Here are some points, each followed by its number:
[0.576 -1.005 0.244 -0.220 -0.781 -0.026 -0.066 0.996 2.077 0.498 -0.092 -0.492] 0
[1.037 1.622 0.197 0.164 0.896 0.347 1.761 -0.222 1.742 -0.798 -0.243 -0.542] 1
[-0.487 -0.976 0.047 0.699 -0.635 1.237 -0.557 0.622 -1.398 -0.351 -1.156 0.123] 2
[0.371 0.876 0.245 -0.461 0.539 -0.526 0.729 -1.095 -0.150 -0.430 0.110 -1.268] 3
[1.325 -0.637 1.232 -0.181 0.510 1.207 -0.325 -0.057 0.713 1.444 0.675 0.088] 4
[-1.233 -1.730 0.063 0.612 -0.035 -1.703 -0.248 -1.035 -1.126 0.599 1.879 -1.677] 5
[1.428 0.123 -0.058 -1.679 0.441 1.425 1.148 -2.633 1.138 -0.401 -0.033 -0.066] 6
[-0.574 -3.061 1.258 -0.423 -1.050 -0.833 0.657 -2.161 1.261 0.393 1.702 -2.717] 7
[2.902 1.607 0.938 0.980 -0.299 -0.338 1.103 -0.766 2.337 -0.572 -0.547 -0.960] 8
[2.897 1.112 -0.399 -1.157 -0.318 0.548 -0.561 -0.498 -0.167 -0.834 0.416 0.696] 9
[2.296 1.694 0.420 -0.675 0.991 0.563 0.313 -0.537 0.273 -1.812 0.859 -0.012] 10
[0.200 1.523 0.583 0.264 0.058 -0.690 0.353 0.468 -0.073 -0.703 -1.282 0.553] 11
[-0.810 -0.842 -0.396 -0.510 -1.270 1.398 -1.261 2.052 -2.504 0.346 -1.259 -0.739] 12
[-0.072 -0.768 -0.005 -0.353 -0.052 -0.309 -1.024 1.148 -1.651 -0.738 0.214 -0.771] 13
[0.241 0.398 0.430 -0.256 0.957 -1.711 0.352 -1.608 0.184 0.313 1.410 -1.110] 14
[-0.530 -1.005 0.115 -0.821 0.160 0.878 -0.875 0.124 0.025 0.377 0.438 -0.601] 15
[-0.034 0.148 1.003 0.165 -0.964 0.846 0.269 -0.383 -0.840 1.098 -1.851 0.968] 16
[0.844 -0.780 0.560 -1.146 -0.113 -0.266 -1.124 1.681 0.363 0.238 -1.806 0.636] 17
[-0.025 -0.156 0.223 0.923 -0.399 -0.472 -0.129 -0.727 0.520 1.358 1.707 0.745] 18
[-0.095 -0.164 -0.005 0.141 -0.320 -1.256 0.015 -0.458 -0.669 -0.061 -0.676 2.036] 19
[-0.257 0.426 -0.338 -0.347 1.113 0.685 1.318 0.331 -0.233 0.575 0.082 -0.070] 20
[-0.164 -0.889 -0.152 1.500 -0.108 -0.683 -1.236 1.628 -1.269 1.216 0.510 -0.072] 21
[-1.742 -0.839 -0.295 1.288 0.104 1.820 0.945 -0.303 0.079 0.382 1.711 -0.175] 22
Which three points above are nearest to each new point, looking only along the 5 directions in which the numbered points spread most? Their numbers follow each, nearest first.
[-2.416 -1.501 0.638 -0.482 1.635 -0.780 -0.402 -0.626 -0.338 0.110 1.966 -2.005] 5 14 15
[0.339 1.041 0.346 -0.536 -0.219 0.679 0.894 0.041 0.837 -1.213 0.167 -0.690] 3 20 1
[0.607 -0.739 -0.345 -0.088 0.663 0.304 0.926 0.746 1.167 0.375 -0.201 0.646] 4 16 20
[-0.774 0.340 0.438 -0.313 -0.232 0.350 -0.184 0.605 1.147 0.849 -0.179 1.302] 16 4 19
[-2.184 -0.671 -0.898 0.290 0.325 -1.527 -0.748 0.446 0.914 0.287 0.211 1.014] 21 18 19
[-0.544 -1.654 -0.101 1.140 0.420 -1.274 -1.424 -0.104 -2.082 0.333 1.701 -0.958] 5 21 13
[-0.483 0.202 0.835 0.170 0.374 1.510 -0.024 -0.344 1.390 -0.035 1.089 -1.585] 4 15 20
[0.145 -2.042 -0.436 0.091 -0.406 1.952 0.794 -0.346 0.615 0.641 0.338 0.416] 4 15 22
[0.254 -0.899 -1.154 0.623 -0.349 -0.682 -0.949 -0.387 0.075 0.669 -0.929 -0.360] 19 15 21
[0.172 0.857 0.187 0.147 0.157 -0.578 0.533 -0.642 0.930 0.075 0.483 -0.977] 3 14 18
[-0.238 -0.629 -0.372 0.098 -1.015 0.036 -0.460 -0.466 -0.908 0.873 -0.435 0.760] 2 16 15
[0.677 -1.487 -0.030 0.699 0.903 -1.639 0.680 -2.033 0.612 0.344 1.967 -1.121] 14 18 5
[0.754 -1.267 0.518 -0.098 -0.397 1.014 0.913 0.184 0.210 0.050 -0.681 -0.087] 4 15 0
